rotation ticks, each row followed by its count of ticks
The counts run from 0 to 429.
[ 16.2   4.1  -2.0   4.5  -5.5  16.5  62.5   2.9 -44.8 -16.0   5.6  21.0
  44.0  33.4  31.2   2.5   5.4  -5.9 -23.1 -12.3   1.9  26.8 -11.3 -14.3
 -14.9 -22.2   3.5  -2.5 -23.2  -8.0  27.8  -8.8 -21.6 -24.7  10.6   6.3
  15.9 -12.9  17.7   4.3  -0.4  -0.9  -3.0  -4.9  13.8   7.4   6.3] -> 367
[ -1.1  10.9 -14.6  -7.6   0.9  54.8  -4.2  29.4 -13.5  23.5 -30.8  11.7
  30.2 -11.9  16.4  -8.5   4.7 -18.9   3.2  -9.0  -9.1  21.6   9.4   7.0
  17.5  18.3 -12.6  -2.6  10.7 -42.3 -13.5 -19.8   3.5  17.9  10.0  -1.7
   3.8 -12.3  15.3   8.8  15.4   8.3 -42.0 -18.5  -9.1 -12.9 -16.0] -> 277
[-34.1  -7.6   3.6  12.9  13.3   8.3 -17.1   2.2 -33.5  11.4 -34.8   0.9
   8.5  38.2  12.4 -17.9  33.2  10.4  13.0   0.1  -1.2  26.0   2.0 -43.1
  -5.0 -13.5  27.7  -6.0  18.5 -23.0  17.6  11.3 -23.4 -12.6  32.1   7.8
  31.9   7.6   6.7  31.7  -7.2  13.4   9.4  -5.7  15.0   9.9   5.9] -> 229
[  7.6  19.2  -2.8 -19.6   6.5  29.9  12.6  34.7  12.4  23.3   4.5   1.8
  20.9  -5.4  14.1 -10.4  10.7  15.9  15.8 -20.3  21.2  22.4  -7.8  24.6
   6.5  -9.5 -10.2  -8.2 -15.4 -21.6 -16.5   3.1  16.2 -25.2  16.3  24.9
  -0.4 -15.8  18.7 -12.1  27.9  21.8 -44.4 -38.0 -41.7 -21.2  -1.0] -> 263
[-21.3  16.5  25.6 -15.0  16.3 -21.1 -18.1   5.2   5.2 -11.0   8.6 -14.2
 -12.6  25.9  42.7  14.4  19.5  25.8  18.6  17.1  34.7  21.7  15.3 -22.6
 -29.9 -17.5  30.2  -8.2 -34.4  25.3  15.9  -2.1 -18.9 -33.3  17.0  -0.4
  21.6   7.4  23.5  13.4   0.7   7.6  21.1 -12.0  12.0 -12.9   4.3] -> 4
[ 23.1 -34.8 -28.7  -2.7  14.3   6.4  26.6   1.9 -41.4  27.1 -30.3  17.9
  31.7   5.2  25.2 -10.6  28.2  -6.1 -19.8 -23.5  10.8  11.4  -6.9  -4.9
  18.5 -21.2  16.4 -13.9 -19.7 -17.8  35.1  15.9   1.6  -4.5  10.8 -18.6
  -3.6  -6.6  10.8   6.3  13.7 -24.4  17.7  -9.9  24.9  15.2  12.9] -> 426
[ 15.1   0.4  -5.7 -19.3   5.3 -16.1 -45.7  21.9  12.6 -17.5 -27.0 -17.5
 -29.8   9.8  -6.4   9.8  -6.4  40.4  32.7  34.1  15.9  12.9  24.8  -5.4
  -8.8  31.1 -10.9   1.2 -16.0  24.1 -23.8  30.3  30.0  27.0   5.7   2.5
  -6.9  14.4  15.5  -0.7   4.2  -2.7  -6.0  -0.4 -18.4  -5.9 -16.7] -> 16
[-27.9  13.9 -15.2  13.5  16.2  42.1   3.4  28.9 -22.7  18.0 -24.3  14.5
  25.1  13.4  19.9 -17.9  22.6 -14.6   5.2 -10.5 -24.5  20.9   3.8 -10.3
  13.8 -11.8   3.7 -11.3  10.4 -62.1  -0.4  -6.9 -18.6  -0.5  25.9   7.4
   2.0 -10.1  -0.2  28.3   5.9   3.4 -29.6 -10.2  -0.3  -9.8   2.2] -> 97
[-51.6  15.3  14.1  -5.3  21.3 -23.1  -5.5  10.4  -5.2   6.3  -3.9  10.6
  -7.8  12.8  44.7  -2.9  43.1  10.8  21.4   5.9  30.3  11.9  21.1 -22.1
  -6.1 -25.9  14.0 -13.2 -12.2 -24.1   4.2   2.0 -13.0 -36.1   7.0   0.9
   0.1  12.8  -6.5  15.7 -14.5   3.1 -10.9  -8.3  18.7 -36.6  13.1] -> 124
[ 12.8  12.4 -30.4  14.0  26.4  41.9  13.9   9.6  -2.8   4.2 -20.8  -3.3
  33.2   6.1  12.9  -1.8 -14.1  -4.1  -0.6  14.0 -35.5  26.8   0.0  -9.9
   4.2 -17.8  -1.8 -19.2 -24.2 -17.8  27.7   1.2 -14.1   6.8  54.5  -9.2
 -10.2 -25.9  23.4  22.0  23.4  -5.5  23.4   4.5   0.7  -5.5 -10.0] -> 216
[-13.8   7.9  -1.1  -1.7  -2.3   4.5 -26.8  -6.9  -9.7   0.9 -31.5  15.0
  12.3   1.5  40.3  -0.6  15.6 -26.4  -0.3 -24.7  -3.2   2.0  27.5 -45.5
  15.4 -12.9  38.9  21.0  -8.9 -10.4   1.0 -30.9 -19.5   3.0  15.9 -23.9
  39.7 -18.4  15.6  32.3  10.7   7.3  25.9  -4.7   9.0  19.2  -7.8] -> 288
[ 18.1 -11.6 -19.3 -15.3 -19.1  19.7   3.3   5.5 -39.0  17.2 -18.6  25.6
  38.1   7.3  35.6 -14.6  19.7 -30.0 -36.9 -28.3  11.3  12.0  11.3  -5.2
  13.4   3.0  16.9  13.1   2.6 -18.0  -6.5 -41.6 -10.1   7.9  11.6   1.1
  29.6  -7.7  11.6  -0.7  18.0  -5.0  -3.3 -29.3  -4.2  26.3  -3.4] -> 292
[  1.9  10.1 -14.3 -23.1  15.9 -21.4 -23.5   1.5  21.2 -21.6 -16.6  -1.0
 -19.0 -24.6  46.3  29.4   6.6   5.0  17.5  21.9   5.4   1.7  39.8 -24.3
  -2.3 -10.3  26.6  -0.9 -51.1  24.6  10.4  -1.0  -1.6  -2.1  -0.6 -20.9
   4.6 -14.3  12.9  20.3  21.9  -4.4  34.6   4.4  -0.7  -6.0 -15.1] -> 137
[  3.9  -0.8   8.8 -27.5   1.1 -16.0 -30.4  16.3  -5.0 -45.8 -22.4  -8.1
 -25.5   3.4  37.9  -2.3  -3.5  36.6  15.9  25.4  37.4  22.6   8.6 -11.7
 -23.6  24.5   2.7   3.9  -5.1  29.5 -38.9  18.0   1.5  10.4  -3.4  32.9
  -2.1  15.2   3.7 -12.6   1.0  11.1 -28.4   3.1  -2.4  -7.7  -4.7] -> 195
[  6.5  -1.5   5.5 -32.6   3.6  29.7 -10.1  -1.5  -3.5  19.7 -42.3  -0.7
  18.5 -22.5  30.4   5.8  -2.0   0.8  22.4 -21.1  14.3  27.6   2.7 -12.4
   7.9  -8.5  15.7   1.2 -20.4   1.0   5.3 -12.1  -0.1  10.9  11.9 -25.4
  12.8 -33.3  48.3  14.5  31.5  31.5   8.5  -6.0   6.4   1.5 -29.3] -> 81
[ 12.2 -14.8   0.8  -9.2  -7.2   9.3  26.9   9.8 -51.0  32.6 -13.1  11.0
  26.3  37.2   0.5  -7.9  38.5   6.4  -5.4 -39.2   7.2  17.6 -16.8 -14.9
  -4.2 -13.4  21.5  -4.1   7.2  -7.6  19.6   9.7  -2.8 -21.2  12.9  10.4
  44.5   0.7  14.5   4.1  -0.5  10.8  -5.2 -29.6  -6.0  25.4   4.3] -> 233
[ 26.9 -11.5 -43.5  -8.6  19.1  -9.7 -25.7   9.1  -4.0 -10.7 -43.3 -12.0
 -23.5  -3.8  -4.4  14.6   7.9  34.6  17.0   2.8 -25.7   7.5   8.9 -17.5
 -12.5   3.2  20.9 -11.3  -8.6  15.4  17.1  55.7   2.6  25.5  -6.4   3.7
  23.9  -6.5  -2.1  19.0  11.9  -6.9  23.6  -2.0 -17.4  21.3  -6.7] -> 403
[ -4.1   6.0  32.0 -29.2   6.1  -1.3 -28.7  12.7  -3.8   8.8  -3.7   0.0
  10.9   3.9  60.6  -3.7  10.4   1.2   0.0  10.1  57.5  25.7  20.6   8.9
  -4.4   9.6   8.9   5.6 -30.1   6.6 -23.9 -36.0  -1.1 -17.4  28.1  -4.0
   0.0   7.7  18.6 -10.6   9.3  12.5 -15.4 -23.9   6.5 -12.1   0.8] -> 319
[ 14.2   9.0  -1.8 -37.1 -12.5  24.9  11.9  34.0 -25.3   0.1 -15.4  -2.1
   5.2  -7.5  21.0  -7.4   2.9  13.3  17.3 -12.4  19.4  17.5 -13.7  17.9
 -21.1  14.0 -23.4   0.2   9.8  -4.4 -18.0  17.7   9.6  -2.7 -28.7  32.8
   2.7  -5.9   5.5 -19.2  14.0  21.3 -62.3 -24.4 -12.9  -5.3 -10.3] -> 71
[ 34.5   2.3 -29.4 -20.6   2.6  -7.0 -18.7  19.6  23.6 -19.6 -20.8   2.5
 -14.1 -20.4  12.8   0.9 -11.3  25.4  24.9  -3.4  -2.4  -3.4  14.7  10.2
  12.3   8.1  -5.8  10.0 -33.6   4.0 -25.2  38.6  35.5  16.7 -12.0   9.5
 -11.0  -9.5   2.9   3.9  21.1  -1.0 -10.4  -7.0 -52.6  -8.8 -16.0] -> 268
[ 31.5 -25.2 -20.8 -15.4  -9.0 -30.5   3.9  28.1 -24.0   0.0  -4.9  20.4
   1.0  14.7   9.5 -23.3  19.3  16.0 -13.0 -11.1  33.2  -1.7   5.1  10.1
  17.6  15.8  -0.7   8.8 -15.6  -1.4 -31.9  24.6  40.9   3.8 -21.4  21.9
  -3.0  20.0 -14.8 -18.2  -9.8 -21.8 -33.7 -29.1 -28.9   0.9  15.8] -> 117
[ 19.9   6.0 -33.4 -18.3   8.4  -9.1  29.0  10.9 -11.4 -14.2 -23.1   1.6
 -20.3 -23.7   1.0  22.1  10.2  20.7  33.1  -5.5 -13.4  -2.6  -8.6 -10.2
 -20.6 -14.0   2.1 -25.1 -20.9   7.5  25.0  52.9  11.9  -2.7 -45.2   3.7
  11.4 -21.8   8.9  15.9  13.6  -2.9  -8.3  -3.8  -6.4  -9.7 -17.8] -> 73
[-20.8  26.9  11.1  -3.3   9.7   9.5 -17.1   1.9  10.5 -40.8  -4.2  -5.5
 -19.7  -1.9  41.1  14.5  -1.9  26.6  32.4  12.3  -6.0  17.9  10.1 -29.2
 -25.1 -18.1  14.8  -6.4 -15.8  15.3  14.4  15.6 -31.3 -13.7   2.1  25.7
  21.1 -13.2   3.4  19.5  15.2  24.4  -4.8  13.5 -16.5  -9.3  -5.0] -> 390
[ -5.2   4.0  13.5 -13.3  12.7  10.5 -30.1   0.5  25.6 -10.5 -35.6  -7.3
   4.3  -7.2  16.2 -10.4 -31.4  26.1  40.6   2.0  19.7  23.5   4.7 -11.3
  11.3  -6.3  -8.5  16.1 -37.7  19.6 -12.7  20.0  20.0  14.1  31.3 -20.8
 -16.8 -11.5  41.4   8.6  17.6  28.7  16.9   5.8 -11.0  -9.8 -25.7] -> 392
[ 18.8  25.2 -34.7  25.6 -15.7  16.3  18.6  36.9 -10.7 -25.4  22.3  12.8
  17.1  31.5   1.9   8.3   9.5  -4.9 -27.6  -3.1 -36.7  11.8  10.7 -14.4
 -13.2   3.3   2.7  -9.8  -3.9 -22.0  -0.1 -18.9 -12.5  -5.6   5.9  28.1
  39.2   3.5  -6.8   9.8  11.9 -10.0 -13.6 -30.9 -48.3  10.6   0.7] -> 161
[ -9.7  30.6  -1.2  -9.8  -2.9 -38.6  11.6  14.8  -3.9 -44.8  14.6   4.9
 -19.2  32.3  20.1  22.7  24.3  26.6  10.8  12.8   8.1   3.0  15.1 -23.9
 -30.5 -13.0   0.2  -2.5 -23.6  11.8   0.5  22.7 -14.9 -35.2 -28.6  28.8
  25.1  18.3  -7.3  10.2  -7.2   3.1 -18.1 -11.6 -10.2 -11.0   0.3] -> 0
[  0.2  -8.4  16.5 -32.3  19.2   7.4 -15.1  11.8  -6.9  33.3 -37.6 -16.3
   7.4  11.2   8.2   0.7   7.8  17.0  35.6  19.9  39.6  34.4  -1.7  -3.5
  -7.8  18.0  -6.8 -20.2 -16.6  10.7   1.6  12.7  20.8   1.8  29.7 -26.4
  -8.1   8.3  41.4   2.4  -2.5   4.9  -6.9 -16.7  25.3 -11.6 -24.9] -> 200
[-17.3  -6.7   0.3  -9.3  11.0 -40.8 -23.1  18.7   6.9 -17.4 -19.5   5.5
 -23.8   7.7  13.6 -18.5  14.4  31.3  19.3   7.4  34.1  -7.6  27.2 -14.3
  27.7  -6.9  -3.7  18.7 -23.8  -5.5 -34.3  34.5  29.3  -3.8 -14.8   7.9
 -13.5  29.5 -13.9   5.0 -18.3 -18.9 -10.4   1.1 -15.7 -21.8   1.1] -> 121
[ 25.5 -19.4 -30.1   3.4  -2.1 -29.9  25.1  -4.8 -20.0 -29.2 -18.6  19.8
   4.4  16.8   4.9  -0.1   8.0  30.0  -2.3 -17.4  -4.8  -3.9   0.5 -32.5
   5.0 -28.8  22.4   8.4 -32.7  19.1  16.3  49.5   9.7  -6.4 -22.8  12.0
  19.6  -1.5  -4.4  15.4  -0.1 -16.9  30.0   6.7 -18.8  25.0  11.1] -> 238
[ -5.2   3.0 -33.6  12.9   0.7 -27.9  -5.4  14.5  -6.6 -53.7 -11.5  30.4
  -6.3   5.2  27.9  -8.6   3.8  -2.9 -18.2  14.9 -16.3 -11.1  34.8 -27.0
  25.2 -12.5   1.0  10.6 -20.5 -28.9 -15.7  12.9  -3.9  13.1 -26.7  19.8
  -4.9  12.8 -24.2  22.1  -9.9 -28.7  -2.6  21.8  -8.7  -4.0   4.4] -> 299
[-18.5  22.4  -1.1  23.1   4.9  23.0 -29.9   6.3  11.6 -46.0 -20.2  -1.6
   9.7  24.0  25.5 -16.7 -19.4   6.6  -5.7  15.1 -27.1  25.1  10.3 -33.0
   8.7 -10.3   4.2  18.6 -11.2  -9.0  -8.3  -4.5 -29.2  17.0  38.8  20.7
  10.6  -1.2   3.2  27.1   9.7   7.6  16.1  17.2 -22.3  12.9  -8.9] -> 33
[  0.3 -28.2  11.4  -6.8  24.2  -2.2  -2.3  13.6  -9.0  25.2 -24.2   4.0
  23.0  22.2  28.3 -42.8  11.4  21.2   4.7  -3.8  51.6  27.5  -2.8   6.4
  30.7 -16.5  -4.6   7.6 -25.7 -10.8 -16.6  18.9  28.5  -2.5  41.8  -9.4
 -35.4   4.1  16.8  -6.8  -0.9  -3.3  -4.2  -5.8   0.4 -13.9  14.2] -> 245
[-16.6  14.9   1.5 -13.8   4.2  39.3 -11.9  12.8 -22.8  19.6 -27.1 -10.1
  11.4  13.0  18.9  24.5  14.5  -9.4  17.5  11.1  -2.6  47.1  -2.0 -15.7
 -31.2  16.5   6.0 -28.0  14.6  -7.3  18.9 -19.3 -25.3  -0.6  23.5  -9.2
  35.9  -9.9  34.0  13.5   6.6  13.0 -14.9 -11.7  25.0  -4.0 -18.9] -> 22
